Each row has a name. After each piece below comes the name of the row it's from, unless a question asks for something else. Each question is about the rows just above it. Places in a row count from 0.

vupal: [-7.40 -1.25  1.07  0.96  1.53 -3.42 -2.67 -3.44]
lepa: [-3.91  4.05  4.38  2.82  2.01 -2.32 -0.58 -4.74]
palu: [ 3.75  2.99  3.82 -5.00  1.08  1.49  0.83  2.93]
tuvus: [ 8.84 -1.51 -0.45  1.83 -4.51  0.92  3.48  2.57]
Vuli: [ 3.39  8.40  4.19 -3.01  2.34 -1.07 -7.88  1.78]
Sodir: [ 0.66 -0.38 -1.30 -3.20  2.56 -0.97 -4.43  2.00]
vagu: [ 1.89 -3.66  1.20  4.35 -3.56  1.09 -2.98 -2.70]
nunot: [-7.78  1.72  5.84  2.55  4.40 -1.94  3.00 -5.69]
Row and place of [2.93] in the named rows:	palu, 7
Where in the named rows is [2.01]?	lepa, 4

Pomo: [-4.67  0.38 -2.84  2.69 -4.23 -3.83  4.49 -0.06  7.75 -2.19  5.66 -2.20]
fesu: [-2.28  0.98 -0.06  3.93  0.64 -3.76  7.31  0.00 -3.79 -5.06 -4.39  0.65]
nanog: [ 2.08  3.59 -0.01  1.56 -3.00 -4.60 -1.80  0.00 -1.83 -5.33  7.79 -5.62]
gul: [-5.27  3.76  1.71  5.66 -5.01  1.39  1.40 -4.22  7.30 -2.04 -0.21 -0.01]
Pomo without one entry, shuffled: [ 5.66 -4.23  4.49  7.75  2.69 -0.06 -3.83 -2.84 -4.67  0.38 -2.19]. Gone:	[-2.20]
gul without one entry, shuffled: [-5.27 -0.21  3.76 -5.01  1.40  5.66 -4.22  1.71  7.30 -2.04 -0.01]. Gone:	[1.39]
Row and place of [-1.83] in the named rows:	nanog, 8
Which entry of nanog is missing from [ 3.59  2.08 -4.60 -0.01 -3.00  1.56 -5.33 -1.80  7.79 -5.62 -1.83]?	[0.00]
Which entry of fesu is missing from [ 0.65 -3.79 -5.06  0.00 -2.28  3.93 -0.06  7.31 -4.39  0.98 -3.76]?	[0.64]
Where in the named rows is [-4.23]?	Pomo, 4
Row and place of [7.31] in the named rows:	fesu, 6

bos: [ 4.07  0.28  0.96  1.11  3.83  4.63 -2.38 -3.69  0.95  3.52 -3.64 -3.67
  0.52 -5.61  2.80 -2.22  5.31  3.44  2.85  6.89 -1.39 -5.42 -3.17 -0.42
 -2.87 -1.09  2.80 -2.57 -1.70 -0.12 -1.84 -0.57 -0.90  1.45]
Fev: [-1.38 -0.97  1.32  3.05 -0.39 -0.86 -4.90 -2.73 -0.40 -1.36 -4.18 -0.20
 -0.58  1.94 -2.26 -2.98  7.29  1.07  6.60  5.01 -4.50 -0.39 -0.88 -0.93
 -4.50 -4.53  5.70 -1.96  2.56 -0.83  0.99  2.18  3.48 -2.40]
viro: [-2.25  0.39  2.56  4.97 -3.13 -5.24 -6.25 -3.13  3.19 -3.47 -0.56  0.71
 -1.21  5.69  2.55  0.53 -0.90  3.44  5.67  3.17  3.77  3.41  2.54  1.72
 -1.78 -3.21  3.98 -1.55  1.52 -2.88  0.93  3.82  2.38  1.45]
rar: [-1.11 -1.30  1.75  3.03  0.08 -0.12 -4.81 -2.24 -0.69  1.10 -0.49 -1.75
 -0.26  1.56 -2.30 -2.65  7.76  1.23  6.22  5.40 -4.94 -0.74 -0.99 -1.20
 -4.35 -3.60  5.82 -1.91  2.06 -0.50  0.67  2.10  3.13 -2.07]
Shuffled rar with one entry gone: [-2.24  3.03  7.76  5.40  5.82  1.75  1.10 -1.91  0.08  6.22 -0.49 -4.35
 -1.20 -2.30 -1.30  0.67 -0.99  2.10 -4.81 -0.74 -0.12 -3.60  1.23  3.13
 -2.07 -0.26 -0.69  2.06  1.56 -2.65 -4.94 -1.11 -0.50], missing	[-1.75]
[-0.50] is at row and place	rar, 29
Which entry of viro is missing from [-3.21  3.98  3.82  0.71 -5.24 -6.25  0.39 -1.21  5.69 -3.47 -2.25 -2.88
 -1.55 -0.90  4.97  1.52  1.45  3.17  1.72 -3.13  3.77 -0.56  3.44  0.93
  2.56  0.53  3.41  2.55  5.67  3.19 -1.78  2.38 -3.13]?	[2.54]

subom: [-3.26  0.00  2.41  6.29  2.30 -0.56 -0.57  3.46 -3.91]
Rez: [-4.87 -0.03  5.18 -0.77  2.14  2.86 -2.94 -2.76  0.43]
ferik: [-4.48  0.00 -2.64 -0.29 -2.96  1.97 -0.61  0.67 -3.58]
kaza: [-0.68 -0.01 -1.32 -0.31 -1.37  3.01  0.89 -2.66  2.55]
Ludus: [ 3.02 -5.22 -5.21 -2.64 -2.35 -5.51 -1.10 -0.76 -5.83]
lol: [-3.26  0.00  2.41  0.17  2.30 -0.56 -0.57  3.46  0.16]
dogeg: [-2.77 -0.04 -3.21 -3.89 -3.81 -2.47 -2.27 -4.32  6.70]
dogeg without one entry, shuffled: [-2.27 -2.47  6.70 -4.32 -3.81 -3.21 -3.89 -0.04]. Gone:	[-2.77]
[-0.76] is at row and place	Ludus, 7
[-2.76] is at row and place	Rez, 7
[-0.03] is at row and place	Rez, 1
Shuffled Ludus with one entry gone: [-1.10 -5.51 -5.83 -2.35 -5.22 -0.76 -2.64  3.02], missing	[-5.21]
Where in the named rows is [-0.68]?	kaza, 0
Shuffled lol with one entry gone: [ 3.46  2.41 -0.57  2.30  0.00  0.16 -0.56 -3.26], missing	[0.17]

